One turn sends every row of this set to another row. A few are shown first. Where does it send the rows asked after them?
mago: [ 14  -4  -4   7  11  11  -3   9   7 -14  17  -8  11   0  13  -2 -13   4
   2  -3   6  -7   8   2  11  -9 -10  20  -9  18   4  18  19  12]
Kipen: [ 19  -4   3 -10 -18  14  -1  -6   0  12  12   4   5   5  10   2 -14 -16
   4   5  -9  -3  18   6  18  -7  -1  21 -12   9 -11  19  10  10]
zel: [  3  -3  -3   2  -2   8 -10   7  -4  12  11  -8 -15  19  14   8 -12  -1
   1   2  -6  -7   3  -5  21 -11   6  27 -11   6  14   1  14  20]
Dokat: [ 10  14   0  -4  -4   5   3  -2   3  14   8  -4   3   2  -9 -14  -7  -1
 -13   2  -8  -1  10   2  -1  -9   3  25   3   1  -6  18  -1   6]
biku: [ 13  -7  -9   6  -3  23  -7   8  -1  13   6  -6   8  -6  -1   8 -10  -7
   0  -3  -5 -13  20   4  10 -11  -1  27 -12  20  17   0  17   2]
Mabe: [ 21   9  -4   1  -6  21   9  -6 -11  -2   2 -14   6   4  16  10   0   6
  -3  10 -10   5   0 -11  -2 -10  12  16  -9   8  -8   7  26  12]
Dar: [ 23  15   1  -7   5  18  -6  -6   6   9  13  -1  -7  12  22  -4 -21   5
  -3   6  -8  -6   3  -3   0   7  -1   8  -7  -2  -3   5   7  24]
gad: [  1  14  -5  -3   7  27  -7  -3   1  17   9 -11   6  -3  -6 -15  -3  -6
  -2   0 -14  -7  -2   1   9  -8  19  16  -5  11 -11  12   3  10]
Kotin: [ 17  16  11   6  16  24   5 -14  -2   1  12 -14   0   3   3   5 -11  -7
  -7  -2   7   0  15  12   6 -13   0  12 -13  25  -4   6  11  19]
Gutu: [  3  10  -3   9  -4  15   4   3  -4   6  18 -13   4  19   0   3   1 -15
  -4  14  -2  -5  -6  -3  -1  -7   3  23 -16   0  -5  20   8  23]
Ponun: [  4  11   0   3   4   8 -14 -21  -3   0  15  -9  14   1   8   0  -5   3
 -10 -17 -18  -8   4 -10   9  -4   3  17 -10   0  -4  10   5  18]
fosa: [ 13  10  -2  -3  -6   3  -3  -4  -1  11   6 -10   2  -2  -5 -16  -8  -1
 -12   7  -3   4   5   0  -3 -13   5  20   3   1  -8  15  -4   7]
Kek: [ 17  -2   0  -9 -15  20   7  -4   3  10   8   3   7  -2  10  11 -11 -14
   3  11  -9  -1  11   9  16  -5   2  26 -13   3 -11  11   1   8]
Ter: [  5  -3   7  -3   1  26  10  -4  -3   9   1 -13  -9  -4  -2   1  -8 -16
  -6 -10  -3   3   4  10   7  -4  -8  33   3   5  -5   8   1  17]
Povuf: [ -1  14 -14  15  13  22   1   8  10   3  -3  -9  -4  20   7  11 -10  -5
   2   3   3  -2  10  -4  11 -12 -11  19  -8  18  -5   6   2  16]
nubog: [ 10 -13   7  -2  -6  20 -11   7  -3  15   0  -6  15   4  11   9 -14 -16
   0  -3  -8  -8   8  -1  16 -15 -13  20  -1   8   0   3  25  11]
kire: [  9 -11   8  -3  -8  23  -8   4  -7  13   1  -6  13   1  13   6  -4 -17
   1  -1   1 -10   9   2  17 -16  -9  19  -6  12  -1   4  25  15]
vili: [ 11   3 -19   8   3  20   1  12  -1   6  -5 -13   9  -5  13  14 -20   7
   9  -1 -12  -9  -3   2  10  -5   0  24 -12   2   1  24  18   7]
muneb: [ 19   5  10  -9   6  26  -8  -3  -4   3  11  12  -4  15   4  15  -6   9
  -2  -6 -14  -4   9  -6  17  -4   7  25 -13   6   5  21   9   6]
zuse: [ 11  12   3   6   3  24   3  -7   3   7  -3  -8  13   5  -2   7  -7  -5
 -14 -11  10  -6 -10   5  14  -7   5   7   4   4  10   8   1   1]
fev: [ 22  -2  -8  15  11  28 -10 -11  -7  13   8 -16  -4   6   7  -9 -10   0
  -8  -4   6   4   8   4   7   1 -12   8 -12  19  -6   6   7  14]
pitu: [ 27   2  -5  14  10  30 -16 -10  -3  13   8 -16  -3   6  12  -5  -5  -4
  -7  -3   9   0  11  -2   8  -1  -8  12 -15  19  -1   1  12  17]
losit: [ 20  19  -8  13   2  14  -4   2   9  17  14 -22   8  22   0   2   0  -8
   2  -2  -4  -3   5  10   9  -4  -5  11  -3  11  -6   8  -3  16]
nupi: [  8  17   0   0  11  14   3   3  -8   8 -11 -12  12  15   8  -6 -20   0
  -3 -14   4 -16  12  -7   5  -6  -6  21   3  12  10  21  11   8]
pid: [ 16  -1   8   2   3  15  -7   0   6  -3   5  -5  -7  11  -1   5 -17   9
   0   4 -24 -14   9   0  20  -2  12  12  -8  -4   0   6  16   3]
tib: [  2   8  -4   4  13  15   7   7   0  10 -10  -5   1   5  -5  12 -19   4
  -5 -20  -9  -1  11  -7   5 -11  -1   7  -9   8   1  28   6  10]
fod: [ 22   1 -15  -3  -8  17   6  -2  -9   8   7  -5   6  12  12   8 -18  -1
  -3 -14  -9 -16  13 -10  22  -9   9  18  -6  13  -7  14  -2  -2]
tef: [ 16   7  10  -1   4  14  -6   4   6   2   9  -6  -6  15  -4  -1 -23  13
  -3  -3 -22 -15   6   4  19  -4  14  12 -10   0   2   9  11   5]
meno: [  1  10  -4   2  11  17   3  -6   1   4  -2 -23   8  -9  14   9   0  -2
  -4  -6 -23   2   4  -3 -12 -11   1  15 -12  12  -4   6   9  12]
kub: [  9   5  -4   6 -12  12   0 -12  -1   9   8 -19  -3  20   4  15  -3   1
   2  -1 -21  -1  -9   1   7  -9   9  18 -22  10  12  17  10  15]
Niban: [ 19   9  -6   6  -4  27   4  -7 -12  -2   1 -16   9   4  21  11  -1   0
  -5  12 -10   0   4  -9  -2 -13   8  18 -15  15  -4   9  24  12]
Lufuf: [  9   2   8  -4   1  20   6  -6  -7   2   3 -12  -7   5  -5  -9  -5 -17
  -7 -10   1  -5  11   5   7 -10  -8  33   4   0  -9   8   5  15]
Gumi: [ 20  10  -9  -6  -9  13 -10  -8  -2   7   5  -4   5   6  10   7  -5  -3
  -1   0  -5 -16   7  -7  -9 -18  11  10 -16   9  -3  17  29  25]
vofet: [ 13  -1   1  -3  -6  20  -5   2   9   7  10   8  -2  -2  11  12 -12  -3
 -19  10  -8  -8  -2 -10   1  -4   3  12  -4  26   6   6  12  19]
kezo: [ 19   2  -4  15   3  17   3   1  -3  -1   5 -15 -11  -1   3  -1  -9 -24
  -4 -12  -3  -7   2  -6   1  -4  14  19  -1  19 -11  13  18  19]
Kadis: [ 28   3   3   3   5  21  -8  -2  -1   3  -1 -17  -1  11   7   9 -21   2
  -5  -8   9 -11   4  13  14   1  -8  13  -5  -7  14  11  12  24]
gevin: [  4   8 -18   4  10  15   2  -6  -2  10  -6 -24   2  -9  17   5  -9  -1
  -1  -8 -18  -4   5  -3 -10  -7   3  15 -12   6  -4   4   4  18]
motiv: [ 20  14   0  -2   7  21  -7  -1   2  16   9  -1  -6  15  16  -3 -21   2
  -7   6 -12 -12   2  -7   3   7   9   0 -13   2  -1  -1  11  16]
Nolu: [  3   0   0   5  12  15   5  10  -4  12  -9 -10   5   7  -1  16 -23   1
  -9 -17  -3   0  16  -6   4  -4  -5   6 -10   9  -2  25   6  11]
sazu: [  5   4 -14   5   6  20  -2  11  -4   6  -4  -7  12  -7   8  17 -16  11
   1   0  -7   1   0   0  13 -13  -2  26 -17   7   1  27  15   4]
sodi: [ 31   5  -5   7   4  25  -8   3  -1   7  -2 -21  -4  10   0   5 -15   8
  -6  -7   8 -10   6   8  14   2  -1   7  -1   5  17   9  16  18]
vikom: [ -2   4  -9  -2  -9  10   7   0   4  11   1  -9   5  17   8  10  -6  -3
   5 -10  -7   2  21   0  21 -12  -9  17   1  12  13   6   8  21]

kire goes to tib
gevin goes to Dar
muneb goes to biku
Now find these:
nubog goes to Nolu
meno goes to motiv
kezo goes to Ponun
Povuf goes to losit

